One turn moves every row onto another: examples first, then more rows asked
k81: [ -2   9  -8  -3  16  -7   8  -1 -14 -12   8  -2  -4]
k929: [  1  13  -9  -3  19 -12   6  -3 -13  -9   7  -1  -4]
k560: [ 11   9  21  -4  13 -10   1 -21   4   5   0  -4   5]
k493: [  5  14  -7  -5  16  -9   5  -2 -14 -11   8  -3  -4]
k515: [  0   8  10   1 -19  -7  -1 -20  -3  -7   5  -7  -5]
k465: [ -9   9  15   1 -12   5  -4 -11  -4  -8  12 -13  -9]
k246: [-14   7  11  14  -6  12  -4  -6   3  -2   9 -13  -3]
k301: [  3  11 -10  -3  16 -12   5  -6 -13 -10   7  -3  -4]
k184: [  3   8  -3   5 -13  -7  -7 -16  14  -2  -6  -4   3]
k829: [  2   7   9   8  11  13   6 -13  15  16   5 -12  -5]
k16: [ -8   9  23  -2   7  10  -4  -6   0  -3  13 -15  -6]
k59: [ -2   5   1  10  -8  14   4 -15  10   8   7 -15 -11]
k198: [  3  11  -6  -5  14  -6   8   0 -15 -14   8  -1  -4]
k194: [ -1   7 -10  -3  14  -7   7  -3 -15 -15   8  -3  -5]
k494: [ -3   6   7   9   3  17   4 -11  12  11   8 -15  -8]
k580: [  2  10  27  -5  18   2  -1 -12   3   4   7 -10   1]
k877: [  4  13  -6  -5  15  -7   7  -1 -15 -12   8  -2  -4]
k953: [ -1  12  -7  -3  18  -9   7  -1 -13  -9   8   0  -4]
k532: [  8   7   0   8  -3   1   6 -23  14  15  -1  -8  -4]
k449: [-12   7   5   5  -1  13 -11  -1  12  -5   5 -15  -2]
k878: [  9   8   6   7   8   5   7 -19  15  18   0  -8  -2]
k614: [  4   9  -7  -6  13  -7   7  -3 -15 -15   7  -3  -4]
k138: [ -8  10  18  11  13  11  -5  -5   7   6   9 -14   1]
k790: [ 10   8  14  -2  -7 -14   2 -26   1   0  -2  -2   2]
k23: [ -6   7  -3   6 -15   3 -10  -9  11  -7   1 -10  -3]
k741: [ -6   8  11   3  15  12  -9  -1  15   1   3 -12   3]
k939: [  6   2   3  12 -10  -8   0 -26   6   0  -5  -6   4]
k553: [  3   6  -2  10 -11   5   5 -21  11  10   3 -12  -8]
k865: [ 5  9 10  1 19  1 -6 -9 19  6 -5 -5  9]
k202: [ 11   6   9   9   9  -9  -1 -25  11   8  -5  -7   7]
k153: [ -6   3   4  14 -17   2  -1 -16   3  -5   2 -10  -1]
k710: [  9   8   2   3   5  -9  -4 -17  18   5 -10  -1   9]
k803: [  4  10  16   9  21   1  -4 -15  11  10   2 -11   6]
k757: [  6  10  -8  -6  14  -9   6  -4 -15 -14   7  -4  -5]
k830: [  2   8 -11  -3  14 -11   6  -6 -14 -13   7  -4  -4]
k134: [  6  13  -8  -5  15 -10   5  -4 -14 -12   8  -4  -5]

k184 moves to k710
k202 moves to k803
k515 moves to k790
Now these:
k59 moves to k553
k953 moves to k81

One turn moves every row onto another: examples first, then more rows asked
k388: [ -6 -19   3   1  14  22  -1  -4   3   7  10  16   8   5 -12   0 -13]
k422: [  4   4 -13   2  -3  -1  19   9  -5  -7   8  -8   0  -4 -16   8  14]
k83: [-22 -13  -5  -7  13  22  -2  -1   3   7   5  15   7  -3 -15   2  -4]
k857: [ -5  -8   7   4   5  15  -6 -11   6   9   3  16   0  10  -5  -5  -6]
k612: [-11 -17  -6  -2  20  17 -12   0  -5   4  -8   8   5  -4  -8  12  -4]
k609: [-20  -3   0  -4   4  14  -7  -8   5   9  -1  15  -1   2  -9  -4   2]
k84: [  5  -7   1  -8  -1   1 -10  -9   5   3   0  23  -6   0  -6   3  -7]
k832: [ 11  -3 -14   4  -5   6  22   8  -5  -2  12 -13   5   0 -15  -2   1]
k724: [-16   3  -4 -14   9   1 -15   3 -10   6   3  15  -3   5 -16   4  -3]
k781: [  0   2   5  -5   6  -1 -15  -2  -8   7   5  16  -4  14 -10   1  -8]
k845: [ 12   3  -8   7  -4  -2  19   6  -4  -6   9  -7  -1   1 -13   6  11]
k901: [  3   6 -15   5   0   0  18   4  -9 -10   1  -7  -3  -1 -21  -2  11]
k364: [-12  -9  -4  -1  14  11 -16  -5  -3   5 -12   8   0  -1  -4   8   1]
k564: [  9   1 -13   4  -8   4  19   6  -4  -2  10 -12   2   0 -13  -4   4]
k706: [ 10 -19  -1  -8   8   9  -5  -4   2   1   8  23   2  -1 -11   8 -16]
k909: [-10  -5  -8 -17   2   3 -10  -3   3   2  -2  22  -3  -9 -11   6  -1]
k363: [ 15  -4  -9   7   1   2  22   9  -6  -7  14  -7   4   0 -15   9   6]
k275: [  0 -12   1   4  13  11 -15  -7  -3   5 -10   9   0   5  -1   7  -4]
k137: [  2  -1 -17   4   6   5  21   9 -11 -11   5  -7   3  -3 -26   2   7]
k43: [  4 -10   3  -5  16   6 -10   2 -11   5  13  16   3  12 -15   6 -18]
k241: [  5  -3 -17   2  -5   7  22  10  -5  -2  12 -12   6  -3 -17  -1   3]
k985: [-12  -9  -6 -13  18   8  -9   8 -12   4  11  15   5   3 -21   9 -11]
k574: [ -6 -17  -9 -16  11  11  -4   1   1   0   6  22   4 -10 -16  11 -10]
k321: [ 13   2 -10  10   0   1  19   2  -9 -10   4  -7  -2   5 -19  -3   6]
k680: [  6  -3 -14   2   2   4  22  12  -7  -7  12  -7   5  -5 -19  11   9]
k638: [ 13  -5 -12   9   6   6  22   6 -11 -11   8  -7   3   2 -23   1   1]
k956: [  0 -20  -1   3  19  17 -12  -3  -4   5  -5   9   5   2  -5  11  -9]
k506: [  4   1 -16   1  -7   4  20   8  -5  -2   9 -13   3  -3 -15  -3   5]

k422 moves to k845
k321 moves to k638
Now these:
k43 moves to k985
k832 moves to k241
k857 moves to k388
k612 moves to k364
k909 moves to k84

One turn moves every row onto another: examples first, then more rows asked
k918: [  2   7  -7   2   4  14  -5   4   9   0 -24   9  -8  -8   7   2  10 -10
  10  -9 -11   2  -8   8  -6   2   4   1  -6 -18 -11  -2  -5  -9   6   4
  -6  -6  -6  -9  -9  -2   8   8  -3]
k971: [ -3  -5  -6   1  -4 -13   6   2  10  13 -14   4   2   5   9  -3  16  -6
   6 -10   7   0   8  -4   2  -9   2  13 -16   0  -7 -16  -6  11 -11  -5
  -3 -12  16  -3  -9   0  -7 -11  13]
k211: [ 16 -12   2   2  14   8   0  -2  -6  -2  -7  -2 -22  -2  10   0  20   9
   1  -5  -8 -11  -4  -2   2  -9  -1   9   6  -9   2   4  -8  -4  -3   3
   4  -3 -16   1   6   8 -14   4  20]
k243: [ 13   5   2 -10  -1   4  -7  -2   7  -6  -2  21  -2  -6   7  -2   4  -4
  18   3  -5   2   1  15  -6  -9  -5  -3   2  -9  -3 -18 -17  10  -6   2
  -8   1  -4 -12  -7   7   7  -6 -16]
k379: [  2 -21   2  -9  13  -9   7   6   4  11  -9   4   3  -5   8  -4  15 -14
   4   6  14  -8   4  -4   5  -7  -5  16 -14   4   2  -7   2   5  -6  -4
  -7  -2   7  11   5  -2  -5  -1  19]
k193: [ -2  -6  -7  -5  -9  -7  11   8   5   1 -16  -5  -1  -1   5  -1  11 -10
  13   0  14  -1   0  -8  -2  -4  -3  20 -21   9  -3 -13  10  12   6   9
   0  -8  12  15   0  -2   3 -12  11]
k442: [  3  11  -4   3  -1   5  -3   2  -2 -16  17  10  -4  -8   9   5  14   3
  12   2  -5   2 -10  15  -3 -24  -3  14   6  -7  -4  -3   8   4 -12  10
  -2   6  -6 -10   2  13 -11  -8  -9]
k791: [ -4  -4  -7   0  -3 -14   5   8   1  -4  -8  13  -9   5 -19   0   3  -9
  13  11  -3   5  11   0   3  -1 -12  -7  -5   5   0  -1  10  14   1  11
  -5  -8  14   3  23   4  13  -5  10]
k435: [ -8  -1  -8  -7  -4  -1  -3  -1  11  -3 -16   4   0  12  -2  -8   9  -5
 -19 -18  12  -5  10   8   8 -17   9  -5  -5  10   3  11   1   1   5   5
  -4  -6  -2  -4  -5   2 -11  -9   4]
k919: [  4  -6  -8 -23   8  -5   2  12  -3  -5 -10   1   2  10   2 -15  20  -8
 -14  -9  19  -9   1   1   5 -17   0   0  -3   2   9   2   1  -1   0   7
 -14   6  -2   9   4  -3 -12   0  12]
k880: [ -3   0  18  -3  -5  -6   0   3  -4 -20 -15 -10 -15   5  -4  -8   6  -5
  24   5 -16   2 -22   9   6   1  -4  14 -19  12   6  -8   5  -5   2  11
   4   2  -3   5   9  17   1   2   6]
k685: [ -7   5   8  -5   5  -5   5  -5 -14 -16 -18  -7 -13   6 -11 -19   9   3
  18  -4   1  -8 -22  17   8 -10  -2   8 -16  16   3  -1   1  -5   3  18
   9  -6   2  -4  19  14  -2   2   5]
k260: [ -7   2  13  -6   3  -8  -1  -4 -11 -18  -9  -8 -12   3 -15 -22   4  -7
  20  10  -4  -6 -19  11   1 -10   3   5 -17  13   3 -17   1   3 -19  16
   3  -1   1  -1  14  15   0  -8   5]
k783: [ 12 -11  -7 -16  16  -5  -6  -1  -1  -6   7  15  11  16 -14  -6  10   0
   2   7   9 -10 -13   1  12 -15   1  -4  -2   1  14   7   8   4   4  11
  -7  -7   1   6   6  -3   1   8  13]
k414: [  5   7   1   5   1  -4  -7   1   7 -11  11   4   1   0   0   1  15   4
   2  -2   0  -8   4  12   2 -18   2  16   2  -8   1   5  14  11 -24   5
  -5   4  -8  -7 -11  21 -13  -7 -10]
k413: [ 13  -7  -2  -9  16   1   8  -3   7   1 -14   7  -4  -7   0   3  13  -3
  13  -2 -10  -5  -5   6  -3  -3   0   0 -10 -21 -12   2 -12 -17   3   5
 -10   0 -15  -2  -2  -1  -1  10  18]
k927: [-10   0  -3 -12   0  -3   1  21   1 -20 -14   1   3   7  -8 -12  14  -3
 -10  -6  19  -2  14  -3   2  -9   0  -2  -2  14  -1   6   6   5   2  12
  -7  -4  -2   5   5   7  -4 -15   4]
k34: [ 27  -9   3 -22  11  -4  -3 -13   4  -5  -2  19  -1  -4  -2  -3  10  -4
  16  -2  -5  -6   2   7  -6 -11  -8  -1  -3 -16   3  -7 -16   6 -10  11
  -7  11 -12  -5  -3  13   1   4   3]
k284: [ -7  10  -4  -9  -1  -6  -8   8  -2  -1 -12  10   9  11  -2 -19  14 -15
 -14 -14  14  -6   6   4   2 -13   8   8  -3   7  13   3 -10   2   3   4
  -7  -2  -1  -9   6  -5 -10 -11  -3]
k27: [  8   1  -7   6   2   5  -3   2   9  12 -27   7   1  -4  -6   7  15  -1
  17  -5 -10  -7  -2  15   3   4  -3  -5  -5 -12 -13   1   2  -8   9   1
  -5 -10   0 -16  -3   8   2   9   6]
k254: [  6   6 -14 -12  -7  -6  -1   6  -5 -14   7   8   6  21 -17  -6   4   7
  12   1  14  -4 -13  -3   8  -9   3   6  -6   3   7   2   6  10  10  17
  -3 -16   6   8   1  -2  10  -5   5]
k539: [  9   0  -2  14  -9   9 -10   0   2   3 -10 -17 -16  -1   9   7  20   7
   0  -3 -13 -11  -5   5  -1  -3   5   3   4   1   0  -6  12   1  -4   2
  -1  -6  -9   2  -1   7 -16  -6  10]
k181: [ -8   1   3   7   4 -14   5   1   9   8  -6   3  11   0  12  -5  16 -13
   3   1   4  -1   4  -4  -1 -11   3  21 -17  11   6 -14  -4  10  -1  -3
  -4  -8   6  -1   6  -7 -11 -16   5]
k474: [ 10  -8  -3  -9   7 -20   5  -1  -2   7   1  11  -4   6  -6   2  14 -10
   8  11  -7   1  -1   2   2  -3  -9  -1  -6  -4  10  -3   6   6  -4   9
 -15   0  12  11  24  -7   2  10  19]
k519: [-10   1  19  -6   1  -7   0  14  -8 -25  -8 -11  -9   4  -5 -16   5 -11
  18  -3  -5   2  -9   3   6  -2  -7  15 -16   7   0 -10  -2  -2 -19   4
   1   6  -6  -2   2  22   2  -5   5]
k116: [  4   1  -2  13   2  22 -12   0  -5  -9  -3  -5 -13  -8  15   7  16   2
   0 -13  -9  -2  -9   0  -2  -3   0   3   7   0  -1   1   6  -1  -1   8
   7  -7 -13  -6   4   5  -3  -1   5]
k814: [ -3   0   8  -8   4  -3   5   4   0 -23 -19  -3 -13  13  -9 -10  -1  -3
  23  -7 -11   2 -18  13  14  -9 -12  -5 -17  10   5  -1   0  -4  11   6
   6  -1  -6  -8   9  18   7   8   0]
k249: [ 25   4  -1 -10  -6   2   0 -11  -2 -10   1   5   1  -5 -14  -4   1  -3
  23   1  -7 -12   5   9  -8  -5  -5  -6 -13   0  -5 -12 -12   8  -4  10
  -6   8 -20 -11  -3  13   3 -17  -4]
k980: [ -4   5   6 -14   1  -4   7  10  -5 -25  -6 -10  -6  15  -5 -17  -3  -7
  21 -17   3   1 -15   6  13 -11 -12   3 -20   2   0 -10  -9  -2  -6  -1
   3   2  -8  -8  -4  16   8   1   0]
k731: [ -1  -1  -2   4  -9 -18  -5  -5   2   7   5  13   5   3 -13   6  10  -8
  12  10 -13   5   6   5   0  -2   1  -5  -5   3  -6  -8   6   5 -16   9
 -10  -6  15  -6  15   3  -1  -9  20]
k988: [ -9   7   9  -8  14 -15   9  -2  -3 -19 -14  -9  -6   6 -10 -23   5 -10
  19  -9   2  -1 -11   5   0  -7  -4   5 -27   1   0 -16  -6   6 -23  12
   0  -4   1  -4   2  11  10  -1   1]
k861: [ 10   3  -7  -6 -10  -4 -16 -12  -2  -3   2  15  11  18 -14   1  13   5
   3  -7   0  -4 -12   6   6  -8  10   4  -2   8  10   9  12   5   5  23
   1 -11   9  -3   2   5  -2  -1   9]
k182: [ 12   9  -7   3  -1   0   6  -1  -8 -13   0   8 -13  -4 -12  -5  14   2
  13  -6  -3 -13   0   9  -4 -19  -3  25 -10  -7  -2  13   8   7  -8  14
   3   9 -14 -11   1  22 -12  -8  -8]
k347: [ 12   2   1  14   0  10   3  -4  -6  -8  -6 -13 -24  -2  -1  -1   6   8
   4  -6 -10 -16   3  -1  -1   0   2   7  -9   2  -1   3  -8   2   3   0
   3  -8 -26  -1   3   5  -6 -13   7]
k794: [  4   5 -15  -3   0   1 -15  -5  -5   3   2  14  17  16 -18  -9   6 -13
   5  -6   1  -7 -16  -1   5 -12   7  -2  -5   4  14   2   6   4   9  12
   2 -10   3 -12   9  -7   5  -3   7]
k692: [ -2   4  -7  10   3 -15  -2  -3   2   6  -3   9   7   5  -6   2  17 -15
   9   3 -18   6  -2  -3  -5  -9  -5  -4  -9   6   9 -10   9  11  -3  10
  -5  -6  12  -8  27  -6  -3  -4  14]
k842: [ 13  -6  -3  -9   7  -1   2  -8   0 -10  13   9 -14  -4  -1  -3   9  -2
   5   6  -3 -10  -6  12   0 -28   1  16   1 -16   2   7   2   0 -13   8
  -2  14 -16   1   1  14 -16  -2   5]
k115: [-11   5   9  -6  13  -6  12  -8  -4 -17 -16 -12  -8   7  -5 -18   0  -3
  13 -18   7  -5 -11  12   9  -6  -6  -3 -25  12  -1  -3 -10  -3   0   8
   5  -9  -5  -5  11   7  10   1   4]
k271: [ 12  11  -5   6  11  -3  11   6   3  -6 -25   5  -6  -3 -13  -1  19   4
  22  -4 -15  -6   0   1  -8   1  -1   5 -20 -16 -15   0  -7  -4   2   9
  -7  -7 -13 -14  -6   7   0   0   3]
k850: [ 19  11  -2 -12 -10  -5  -6 -10   6   2   5  10   8   3  -3   2   2  -1
  15 -11   1  -6   7  21   1  -2  -7  -6  -2 -10  -2  -7 -11   6  -6   1
 -13   1  -6 -11  -9   9   8  -1 -10]

k115 moves to k880
k791 moves to k249
Now these:
k842 moves to k919
k27 moves to k731
k181 moves to k918

